One turning vector, and how many steps it has turned:
The counts run from 0 to 119.
[118 136 134  96 154 132 127 107 160 114  89 109 114 151 100 111 116 141
 122 131 131 107 116 127 116 154  93 101 139 102 162 149  42 122 119 171
 134  96 133 133 106  94  93  98  97 156 115 118 146 143 143 118 125 134
 112 149 112 176 140 108 123 177 156  84 111  89 164 113 145 172 137  97
 133 104 102 152 135 165 167 152  95] -> 96
[ 98 114 114  89 163 117 143  49 167  95 111 106  85  92 118 161 177 101
 123 168 135 131 114 154 106 147 115 138 119  81 206 129 167 129 111 143
 137 105 146 122 105 130 130 135 111 117 134 106 129 152 127 145 146 139
 120 159 110 119 145 148 168 144 177 114 148 123 149 126 119 165  85 115
 107 114 139 127 160 153 118 107 101] -> 34
[ 93 112  70 109 132 168 140 140 183  98 152 173 135 100 153 158 108 152
  79 113  90 148  97  80 108 138  85 182 155 121 143 171 145 141 171  91
 165 136 133 107 130 102 138 101  98  92 150 130 107 121 131 111 157 161
  77 165 116 124  75  95 142 101 104 127 162 101 122 147 142 134 132 131
 132  96 116 117 176 133 106 125 116] -> 106
[157 129 156 128 120 163 167 132 126 102 121 106 145 141 154 123 101 121
 140 155 136 127 153  93 126 157 115 103  76 154 137 152 124  81 167 129
 118 131 146  93 128  74 120  95 122 181 142 128 191 150 149 130  83 109
 134 102 121 128 149 116 130 126 103  81  95 114 154 109 111 172 124 139
 123 136 159 133 170  84 161  80 110] -> 80
[106 112 143 162 126 157  97  62 125 157 107 191 133 128 108 123  89 110
 112 150 133 149 110 122 161 109 172 109 126  86 172  93 123 149  99 145
 150 145 120 115 132 162 134 137 165  73 153 106 103 146 102 169 173 105
  89 160 124 147 106 140 146 135 151 126 112  98 103 159 154 170 103  81
  97 141 131 131 136 137 127  96  94] -> 119
[114 148  94 129 120 155 139 132 148 110 162 199 129  82 111 100  75 155
 138  75 100 121  83  93 135 153 132 140 155 113 130 129  86 145 134 111
 122 152 102  59 132 112  77 136 113 122 149 153 146 147 164 131 150 109
 110 127 103 101 110 106 132 154  91 141 129 107 122 158 171 126 120  89
 115 184 116 133 147 157 149 149 124] -> 48
[155 123 138 170 132 170 144 120 100 124 156 161 166 115 164 124 139 136
 107 112 190 125 151 111 121 118 144  72 102 107 129 165 140 168 125 128
 154 173 132 128 153 127 128 128 106 140 161 125 143 151 122 158 112 104
 110 154 159 176  99  79 138 118 111  89 120 121 120 139 120 183 116 126
 111  98 112 124 191 109  92  73  84] -> 16
[145 145 148 122 149 101 162 173  93 102 145 175 130 145 112 133 120 143
 101 101 152 105 149 155 131 126 130  77 139 129 109 143 101 146 145 167
  91 157 177 122  91 162 109 104  80 135 123  81 162 200 174 123 135 122
 219 117 135 144 137 134 125 135 119 148 118 122 141 121 136 150 118 109
 143 157 107 105 155 117  97  89 170] -> 72
[112 138 146 163  69 121 143 136  89 164 105 187 105 165 126 122  89 130
  80 156 118 116 125  77 156 130 121 157 133 118  95 124 119 136 144 107
 149 133 109 137  96 140 136 138 112  97 146 108 192 132 150 157 124 106
 115 153 170 116  79 122 122 120 141 102 138 135 107 176 149 136 126 133
  98 113  96  96 178  82 136 132 151] -> 0
[119 179 115 119 133 121 139 134 137  95 133 172 100  63 116 116 140 161
 113  66 154 116  69 122 138 148 130 125 106 100 133 149 137 150 111 122
 157 155 118 116 151 131  99 129  90 131 123 149 134 105 153 147 189 163
 130  82 121 110  94  91 140 159  97 112 166 139 129 170 127 124 101  84
  92 149  74 131 168 147 111 140 133] -> 44
[152 147 126 114 134 123 142  90 148 132  96  97  83 116 127 113 126 127
 150 139 164  95 119 152 126 138  93 100  91  92 174 137 135 117  82 156
 127 111 124 124 126 107  60 137 101 197 106 114 208 141 132 123 123 120
 106 148 147 153 156  97 137 154 127  92 132 133 162 132 156 169 114 111
 129 141  89 109 157 126 169 168 110] -> 92
[139 144 109 108 163 148 119 110 113 150 183 185 131 120 100 146 124 120
  97 153 108 197 118 120 116  91 160 102 124 117 155 136 111 149  98 154
 131 143 167 101 155 133 116 108 122 129 113  91  89 159 103  75 144 123
  51 179  62 136 140 116 161 127 113 138 150  70 172 134 146 178  93 104
 103 142 127 103 141 113 133 116 159] -> 117
[164 148 150  99 130 142 138 165  90 122 118 152 137 141  95 163  91 125
 109 103 119 139 175 119 124 115 121 102 107  89 108 148 104 147 134 148
  98 152 178 156 138 128 126 106  90 170 107 112 194 161 135  86 147 183
 153  96 100 168 174 146 129 106  99 163 124 114 169 129 154 162 109 123
 124 168 105 113 132 121 145 109 171] -> 68
[162 165 111 161 133 108 173 103 150 116 162 108  70 122 106 130 149 106
 132 132 153  97 104 119 170 131 137  92  68 126 153 129 161  95 101 150
 113 123 138  81 130 107 114 149 128 138 142 159 192 136 115 122 131 106
 119 145 130 109 150 108 164 153  96 104 151  99 169 124 121 154 115 117
 142 129 113  93 181 117 178 124  94] -> 27
[177 121 121 155 129 180 134 146 167  94 135 140 160 135 141 120  78 152
 125 102 154 133 138  79 161 139 110  76  76 108 134 176 116  91 142  94
 165 156 149  99 128 110 150 108 124 147 136 106 166 122 124 108 137 140
  97 143 145 154 137  94 126 105  75  90 117 110 136 108 131 180 141 143
 125 127 136 166 166 109  99  69  66] -> 20
[ 97 150 127  93 114 125 123 119  93 148 143 187 110 134 108 137 106 115
  92 152  78 201 130  68 104 122 159 127 107 124 133 138 121 124 152 106
 130 133 158 125 156 163 172 137 127 132 127  95 126 147 129 113 146 127
  63 149  71 105 129 158 141 107 130 128 159 129 108 168 104 156  99 128
  94 150 153 110 159  96 124 102 177] -> 57
[122 139 144  93 121 166 122 108  84 162  75 138 159 135 130 161  59 108
  88 159 100 184 171 123 124 113 128 153 122 100 147 121 142 132 129 131
 124 154 153 121 125 125 120 116 152 148 146 103 187 127 112 127 139 177
 128  99 102 154 165 167 146 112 147 190 133 103 158 116 168 172  96 113
 102 163 134 134 127  91 164 114 178] -> 63
[108 122 124 153 122 143 146 108 189 120 138 172 152 135 114 118  75 132
 124 118  91  95  70 114 158 130 116 179 138 160 158 141 152 129 140 132
 141 139 110  78 122  84  75 112 132 100 154 145 166 107 176 140 169 146
 106 130 125 121  88  94 182 145 116 108 120  58 144 154 166 132 114  83
 115 152 109 122 139 129 153 154  85] -> 108
[152 139 132 149  97 111 113 119 107 138 117  95  75 153 149 141 141 101
 108 131 142 146 123  78 166 159  91 115  66  98 158 163 166  93 157 130
 150 102 141 133 145 136 136 135 122 165 130 135 222 100 118 137 115 135
  65 145 171 133 121 117 109 106 119 103 112 142 120 113 138 142 110 154
 130 126 118 122 180  95 161 138  83] -> 86
[143 116 127 121  91 157 150 129  99 172 123 164 133 144 130 153  75 119
  83 131  91 139 159  65 133 107  78 161 136  99 130 159 153 161 142 111
 147 123 112 147 113 149 128 132 110 138 155 115 213 149 122 134 107 142
  71 170 148 170 111 114 141  68 117 151 139 115 126 135 155 152 137 170
 107 123 135 101 164  92 152 134 151] -> 4
[136 107  93 153 140 130 122 141 192 101 149 102  93 158 110 150 100 112
 107  82 127 140 123  77 190 135  95  98  85 103 152 137 132  69 159 144
 147 104 159  99 115 129 191 143 126 115 143 132 162 126 135 100 172 133
  98 171 155 123 138 135 123 126 115 126  97  89 127  97 145 137 137 151
 156 116 151 157 171 131 129 116  63] -> 25
[ 61 126  72  99 156 118 121 114 181 104 151 158 131  61 153 144 121 123
  76  90  97 190  87 130  90 135  98 169 122  89 149 127 164 144 155 111
 130 136 157 101 136 120 128 131 140 141 152 143 103 116 132 115 175 189
 137  96 116 120  88 125 120 144 127 192 114 107 123 129 159 127 124  91
 135 132 118 124 160 143 120 150 145] -> 46
[120 111 134 168  65 133 147 125 125 115 126 133 109 134 169 151 174  82
 134 156 164 119 139  88 140 153 109  96  91 133 117 137 170 105 182 115
 124 138 163 120 119 116 163 140  91 111 136 129 197 138 147 183  97 114
 141 155 165 109  98 142 130 117 142 109 119 143  95 134 103 148 106 157
 113 109 118 127 180  83  99  81  88] -> 82
[101 136 128 114 151 125 103 116 142 112 104 125 126 103 133 141 126 127
  85  89 115 143  72 123 147 178 109 180 135 101 150 145 106 122 154 151
 163 128 117 101 130 121 149 105 123 108 172 153 135  92 141 145 166 172
 136  94 121 154  88 137 112 177 162 136 109  96 127 131 198 121 112  78
 113 133 112 169 124 169 160 127  78] -> 42
[123 124 162 134 133 102 155 132 106 139 124 167 138 121 117 121 108 103
 105 124 165 101 164 157 146 109 143  93 129 127 121 108 141 164 132 181
  76 160 173 146 107 147 135 130 116 135 163 120 177 172 162 161 141 139
 228 127 165 171 106 152 126 138 158 168  91  91 130 132 145 155  97  95
 145 145  96  98 156 119 145 113 144] -> 71
[136  97 150 130 154 129 156 116 102 134 118 131 165 111 161 127  95 100
 110 131 131 133 169 146 109 152 139  90  84 145 148 125 132 143 146 152
 116 150 165 112 119 135 129 122 153 190 185 138 185 177 132 160  94 130
 171 105 142 177 113 120 110 125 126 131  66 112 124 112 129 175 123  99
 160 137 150 104 162 103 145  94 109] -> 75
[136 146 113  87 156 171 130 112 136  88 106 124 114 107 106 147 158 146
 148 125 102 139 112  87 126 170 102 135 153  70 196 153  52 125 122 128
 151 103 115 108 133 120 115 101  82  85 131 139 128 145 128 125 137 114
  89 170  70 143 148 131 145 151 145 105 173 105 166 129 150 157 110 114
 101 121 120 171 132 167 131 101  89] -> 36
[123 166 100  99 149 151 149 145 128  95 126 136 130 118 137 118 129 179
  65  97 129 124  88  93 114 156 103 143 168 125 124 164  58 123 159 137
 166 122 133 116 113 101 116  82  84 122 150 119 111 135 155 104 140 127
 108 146  98 154  95  91 130 146 127  76 149 101 164 151 153 147 151  77
 126  73 106 135 169 138 127 108 105] -> 101
[123  78 139 110 119 141 132 166 124  87 116 141 150 158 137 128 113 123
 117 124 132 111 143 124 136 170 103  94 107 124 140 142 125 108 196  94
 133 123 162 106  89 149 155  88  98 129 147  72 153 180 163 153 116 129
 169 141 145 105 106 148 136  93 142 111  83 135  89 110 105 162 132 148
 154 151 162 152 174  89  63  64 101] -> 78
[119 124 160 114 124 111 129 148 120 132  87 156 136 173  93 146  89 106
 106 113 128 130 162 165 144  99 115 121 117 108 126 138 119 132 138 162
  99 148 170 144 105 154 137 116  90 126 120  86 192 148 149 121 179 204
 195  89 134 127 171 173 141 134 148 196 114  97 135 124 155 145  92 117
 121 181 117 133 126 110 126 139 165] -> 67
[131 114 138 136 107 147 158 156 106  99 143 179 138 121 146 116 147 123
 124 135 169  84 149 114 125 154 130  71 127 135 125 135 131 140 160 115
 123 156 153 113  93 138 118 112  95 129 160  99 147 206 158 159  95  90
 182 150 146 120 104 126 106 100 125 101 119 147 101 132  95 162 121 137
 126 150 126 123 178  93  70  68 124] -> 77
[108 149  82 119 148 156 175 139 168 107 152 152 126  94 140 144 142 168
  79 122 109 131  87 147 108 124  90 162 147 120 136 181 164 134 153  85
 158 146 147 113 126  93 113  91  81 107 127  99 111 128 149 119 156 146
 105 120 109 114 116  90 167 137 115 114 180 115 158 153 118 135 124 113
 106 109 110  99 178 103 113 117 142] -> 105
[116 145 167 123  93 154 113 141  71 138  97 189 110 157  91 146  78 141
 114 150 127 151 131 123 163 117 144 133 130  99 140 123 132 133 134 102
 165 138 130 126 134 177 140 119 110 107 113  61 145 119 129 151 189 134
 114 111 116 104 134 160 147 113 141 129 176 157 103 173 143 147  90 129
  73 181 140 119 145  96  87 106 182] -> 61
[144 118 100 100 128 107  77 135 124 126 132 108  78 154 122 143 116 127
 125 105 133 128 112  85 139 150  69  97 119  57 172 155 119 102 152 141
 165  96 137 136 116 145 122 105  92 149 125 100 182 147 131 103 131 116
  76 193 179 123 131 158 102 119 134 122 107 154 133  83 185 152 138 145
 140 155 123 152 142 120 128 156  97] -> 90
[ 93  91  98 119 124 155 125 110 183 118 137 160 143 129 141 137  81 117
  91 114  79 122  91  97 143 140  99 187 134 115 167 144 142 130 181 116
 163 123 108  94 125  93 125 102 133  84 172 156 144 110 152 122 136 156
  87 154 127 128  68 115 149 116 118 130 106  60 116 139 165 122 140 109
 144 122 126 150 141 132 132 136  75] -> 107
[128 122  87 146 114 128 134 169 186  83 171 128 103 139 119 153 132 128
 108 115 154 120 125  84 180 122 100  88 132  96 123 144 131  89 162 124
 139 132 172  76 116 109 166 107  75  59 111 107 146 148 144  82 153 118
 121 179 153 104 141 122 148 121 112 133 141 100 143 107 149 145 119 157
 129 118 115 147 163 111 109  87 101] -> 24
[122 164 145 114 135 121 132  92 137  90  96 102 112  94 133 135 181 136
 119 135 159 123  92 174 110 143 147 145 122 110 169 159 148 132 106 132
 127 133 146 124 143  91 117 115  95 126 103 125 135 108 132 144 168 166
 134  86  83 134 149 119 170 184 152 110 167 107 165 171 116 142  73  67
  91 115  92 137 148 149 123 105 106] -> 39
[140 150 122  95 115 144 152 143 100 157 113 148 122 161 124 154  63 152
  86 138  89 127 151 108 111 104  93 158 134 123 125 169 133 119 142 124
 142 131 137 139  95 122 100 102 110 162 137  93 209 138 133  84 121 149
  87 127 114 138 146 115 149  83 103 139 168 120 162 131 165 165 136 157
 118 130 133  86 165  76 151 144 184] -> 3
[115  85 160 129 103 119 155 107 122 157 104 167 130 182  95 120  98  85
 133 166 129  81 144 161 148 106 103 151 153 127 142 135 154 167 122 156
 119 135 135 153  66 127  73 106  98 122 130 105 200 162 163 156 129 134
 156 151 160 156 114 151 163 110 149 145 112  76 145 145 174 147 100 116
 131 150 105  87 141  98 136 142 134] -> 6
